In the rows, 128 means zero.
Each path below is one point turned by a fixed rotation once a step. After each direction that follows a path, write how fast that rotation turns it, in degrees per step (0 if it stays still).
Each turn is a multiple of 5 degrees from 10 to 175, or 0.
Each row of a path follows its step; steps can be skipped.

step 0: [128 139 119 122 118 122 125 124 138 126 117 140 136 127 124 119 135 134
 118 126 123 137 131 127 133 126 141 131 130 127 121 123 126 123 125 117
 132 127 137 118 125 127 128 136 127 127 133 131 126 121]
step 1: [117 126 125 118 122 128 123 125 137 130 124 122 143 133 124 129 123 139
 128 120 134 126 130 124 128 126 123 135 142 128 126 124 123 123 136 127
 125 130 135 125 116 133 136 137 122 130 121 120 125 118]
step 3: [127 130 124 125 126 126 129 122 136 127 114 140 127 123 123 121 127 129
 128 121 137 134 145 123 139 134 130 132 140 124 125 126 131 126 116 126
 121 122 133 120 114 125 125 130 130 126 122 128 131 128]
step 5: [129 119 130 127 128 142 134 121 128 122 136 136 133 133 124 116 127 129
 131 129 130 127 135 119 131 134 138 134 137 128 114 128 124 131 121 123
 129 125 129 125 129 130 131 136 132 140 123 121 114 119]
step 7: [121 120 124 119 121 135 120 136 132 129 124 122 142 129 122 116 136 126
 123 128 132 127 136 114 132 126 133 127 133 130 124 131 119 128 123 122
 128 117 136 140 131 132 133 133 128 121 122 131 132 124]
step 10: [124 124 127 110 125 126 125 137 140 138 126 126 133 132 123 122 132 126
 128 126 131 121 129 128 130 135 127 132 135 132 137 124 120 125 118 121
 127 123 135 122 126 128 140 139 126 129 114 120 133 121]
step 12: [133 127 128 123 124 129 129 124 136 128 124 128 113 132 117 124 137 136
 120 125 136 132 138 120 142 127 126 128 140 134 125 125 127 134 124 128
 140 119 125 122 113 127 126 132 122 128 121 127 124 124]
step 13: [129 124 129 115 131 136 127 128 124 130 134 135 139 140 128 121 138 125
 117 123 134 125 131 122 129 132 128 118 145 128 130 114 125 129 124 120
 127 124 129 120 125 131 136 132 131 132 120 130 124 130]
step 14: [126 139 123 121 123 130 132 129 135 125 134 138 131 132 134 119 137 128
 127 135 128 124 140 118 138 122 135 134 141 124 123 133 121 127 125 131
 129 131 122 127 133 124 133 137 128 135 130 127 118 115]
[129 126 127 130 125 129 128 128 125 126 129 128 127 130 131 127 126 123
 126 128 128 125 127 130 125 131 128 128 129 126 126 128 128 129 125 128
 127 129 128 128 130 129 132 130 128 124 129 126 125 126] -> 125
[128 127 127 130 125 129 126 125 130 131 128 131 129 128 129 129 128 125
 127 126 128 131 127 129 130 129 128 127 127 128 131 126 128 130 123 126
 129 127 128 127 128 127 129 127 126 130 127 132 130 132] -> 110
[128 126 131 130 126 129 127 127 125 125 128 129 132 128 129 129 130 129
 131 124 129 128 130 125 125 129 126 127 129 126 126 127 128 130 129 126
 124 126 130 130 126 126 127 126 129 128 127 129 128 128] -> 175
[128 131 130 128 131 129 128 126 124 131 125 131 129 126 129 127 130 125
 129 130 128 133 127 128 128 129 130 129 128 128 127 130 127 126 127 128
 127 132 128 126 128 126 127 129 131 130 129 127 127 126] -> 130

step 2: [131 132 131 125 124 122 136 130 134 132 140 124 129 126 122 133 129 125
 128 138 125 135 131 125 131 145 118 115 138 123 126 119 133 132 142 138
 122 124 131 127 122 120 124 131 132 130 142 126 142 131]
step 4: [122 134 130 122 129 116 120 130 143 124 120 132 118 133 138 123 122 114
 130 138 127 128 134 124 126 141 128 121 117 130 128 123 132 122 134 138
 130 125 123 127 116 130 127 128 134 123 132 135 133 141]
step 5: [135 131 125 133 128 141 126 134 127 137 134 112 135 123 135 130 128 128
 132 140 125 133 131 129 130 138 125 118 137 123 117 124 130 134 133 137
 119 126 127 126 120 130 112 135 124 136 134 129 138 131]
step 6: [128 133 121 125 137 118 129 131 137 135 118 131 134 130 133 120 122 134
 123 132 132 143 130 134 147 128 131 124 122 137 119 136 128 122 129 137
 119 128 126 129 119 122 127 114 124 124 126 126 125 137]
step 8: [133 142 124 115 138 137 137 129 132 139 129 114 128 127 128 131 126 127
 124 137 134 137 126 134 132 136 127 115 135 133 120 129 121 132 132 131
 126 127 130 137 118 121 120 128 123 137 136 127 135 120]
step 11: [130 132 132 122 137 136 124 131 136 134 124 118 129 141 133 126 123 118
 125 135 127 136 127 131 138 135 124 115 131 130 122 133 127 137 132 138
 133 121 136 123 122 117 125 135 125 122 140 127 144 129]
step 12: [133 127 120 135 134 119 127 132 121 128 122 130 133 128 131 123 117 143
 132 130 122 135 132 130 127 136 127 117 126 129 123 131 135 123 140 146
 121 127 120 119 123 140 121 119 123 129 127 124 127 139]
step 13: [132 139 118 121 128 124 116 144 135 127 129 125 132 128 141 138 130 117
 128 135 133 139 121 131 128 138 132 126 122 128 120 132 125 122 128 129
 134 131 124 139 121 125 126 125 131 124 127 139 137 140]
step 14: [130 128 129 127 131 130 136 133 126 145 119 114 131 141 136 112 125 127
 135 129 123 131 123 132 128 133 119 117 134 139 125 125 130 130 130 132
 128 127 128 127 112 129 120 136 120 123 137 124 134 130]
[128 127 126 133 128 128 129 127 127 125 130 128 125 126 129 127 130 128
 128 125 128 125 128 127 128 124 129 130 127 128 130 127 125 127 128 124
 128 127 129 126 132 127 131 129 127 128 127 128 128 124] -> 0
[128 128 128 127 126 129 130 131 128 128 129 128 125 129 129 131 130 127
 130 131 128 126 131 131 128 127 128 125 127 128 128 127 132 131 129 124
 130 130 130 129 124 128 130 129 124 128 129 127 129 128] -> 120
[129 127 130 130 128 129 129 127 125 126 129 132 128 128 127 127 128 129
 129 126 129 128 128 131 129 128 132 122 127 127 128 130 130 126 126 130
 123 127 130 128 129 127 129 124 127 127 126 128 127 130] -> 120
[129 130 124 126 129 128 128 126 132 127 126 132 128 126 126 129 124 127
 126 127 130 129 128 129 128 128 128 126 128 130 127 125 125 127 130 124
 129 129 131 127 127 127 127 124 130 128 129 131 128 129] -> 160

step 0: [129 115 123 135 124 134 124 119 133 131 125 121 134 126 136 132 120 117
 129 120 126 125 124 118 116 130 128 122 129 122 115 125 128 122 133 131
 127 124 119 121 127 122 136 135 136 134 131 127 126 122]
step 1: [124 118 127 121 125 133 122 128 129 121 127 122 129 121 124 142 131 129
 134 132 128 121 117 119 141 125 137 129 138 124 133 127 138 123 125 120
 122 136 122 134 127 118 125 134 125 127 128 133 126 119]
step 3: [132 127 125 126 134 127 127 127 133 123 118 121 124 140 133 137 125 133
 135 129 115 128 139 120 129 134 126 128 120 117 122 131 135 126 135 137
 121 132 129 129 130 116 139 121 135 133 132 129 125 133]
step 4: [128 122 129 126 119 127 130 118 130 120 125 130 122 120 129 138 123 127
 136 128 124 122 130 128 126 132 125 119 138 116 114 129 121 128 122 117
 132 124 134 136 122 115 120 126 121 130 135 132 129 130]
step 5: [131 125 121 132 126 145 132 123 131 129 132 131 127 131 133 128 129 128
 135 122 135 127 120 131 124 129 123 127 140 127 134 137 136 118 126 136
 123 133 133 122 120 120 127 138 132 131 144 135 128 119]
step 6: [124 117 126 123 141 140 126 130 138 113 127 128 123 128 126 132 129 130
 127 129 124 128 130 119 129 118 134 130 122 115 141 131 129 126 132 135
 129 130 130 124 135 124 114 121 127 131 129 137 127 128]
step 9: [119 112 119 116 121 131 125 129 137 119 126 126 121 124 128 136 126 116
 133 124 129 123 123 121 128 128 133 126 138 134 134 135 132 131 120 131
 124 119 127 137 135 122 126 129 123 125 134 126 132 121]
step 10: [129 128 122 127 125 142 122 129 126 116 127 115 121 135 131 121 121 133
 129 125 121 123 136 129 130 124 134 132 129 120 131 132 143 128 129 124
 134 135 128 121 132 127 138 141 129 137 136 129 136 126]
step 12: [128 121 129 135 117 126 127 127 123 130 125 122 121 127 133 136 127 134
 136 121 131 116 122 128 134 134 125 125 137 126 123 129 126 132 126 125
 119 129 135 128 130 103 123 122 131 132 131 132 128 118]
[128 127 126 126 129 128 129 125 129 131 130 128 125 129 127 129 127 128
 127 125 128 128 130 124 128 127 126 128 127 129 128 126 129 132 129 132
 125 126 125 125 130 126 126 127 129 127 127 127 124 128] -> 125
[130 128 130 131 129 133 125 127 129 130 127 126 128 129 129 125 131 127
 126 127 128 130 127 130 130 130 126 127 128 128 128 126 128 128 127 127
 125 124 129 125 128 127 131 131 127 130 131 126 129 131] -> 140
[128 129 130 130 128 127 129 125 130 127 126 128 125 129 127 128 127 131
 127 129 124 125 128 129 129 127 126 132 124 125 133 126 127 129 130 130
 129 127 128 129 128 131 129 129 129 127 129 125 130 127] -> 90
[129 130 128 125 130 126 130 131 132 125 130 127 128 127 128 127 131 127
 128 127 126 129 125 125 131 126 128 129 129 126 129 126 125 128 126 127
 130 126 128 130 126 125 128 129 126 126 127 127 127 131] -> 145
[131 128 128 130 129 126 128 133 129 128 124 126 127 126 127 128 128 130
 128 128 130 129 131 129 131 130 127 128 125 130 127 127 126 131 132 128
 126 130 131 127 129 126 128 126 128 124 128 130 128 128] -> 80

step 1: [132 132 118 132 126 118 128 132 129 124 136 132 124 135 128 128 123 133
 126 127 130 131 131 134 139 117 130 126 125 124 137 141 135 137 145 122
 127 133 128 137 117 137 110 130 129 132 113 118 126 133]
step 3: [130 137 132 140 118 122 135 125 132 129 120 134 120 137 134 126 145 119
 118 128 130 121 125 133 119 130 122 132 130 132 126 132 134 121 115 135
 128 130 123 130 128 124 133 109 128 138 142 129 134 127]
step 4: [128 116 140 123 120 117 126 124 127 112 121 129 133 138 134 131 133 130
 145 132 122 132 129 121 127 128 134 128 138 117 126 131 124 135 127 127
 128 142 126 134 110 136 127 126 137 126 132 126 131 123]
step 5: [128 130 121 118 129 124 127 127 123 133 132 121 124 116 118 129 127 125
 128 130 140 135 112 125 131 148 138 143 122 127 131 132 130 130 128 130
 140 133 138 122 121 128 123 136 141 120 125 127 133 129]
step 7: [129 115 135 124 130 138 127 124 129 126 133 143 123 133 126 141 132 131
 138 127 110 133 130 135 130 131 124 128 129 123 135 131 129 134 123 133
 123 134 120 140 142 113 126 130 123 122 139 131 125 137]
step 8: [120 126 120 129 131 133 127 123 132 132 134 123 129 122 130 139 120 124
 142 137 128 124 130 115 127 127 123 119 129 116 127 120 118 129 120 118
 149 128 128 120 131 125 123 127 131 126 119 116 127 140]
step 10: [120 133 132 127 126 142 125 131 133 136 135 125 139 136 138 121 125 137
 133 116 119 114 132 133 131 118 127 135 125 129 119 137 138 125 134 128
 119 128 125 122 136 132 130 136 129 121 140 140 123 124]
step 11: [128 129 137 140 116 134 126 126 127 133 121 140 131 120 125 130 107 123
 124 117 128 130 125 136 126 114 132 130 136 130 124 122 123 140 112 130
 131 131 128 119 130 122 133 119 135 130 124 122 124 130]
step 12: [133 130 128 127 124 125 132 131 126 116 127 134 131 129 134 134 123 116
 112 131 127 134 137 115 123 129 130 126 128 133 124 115 114 115 133 121
 121 126 131 124 119 135 111 127 131 124 118 131 120 120]
[128 127 126 128 128 122 127 126 129 126 127 127 126 126 128 129 132 129
 126 127 130 128 128 127 129 126 125 130 128 130 130 130 130 131 126 125
 127 127 129 131 124 128 130 129 128 129 130 127 128 127] -> 25
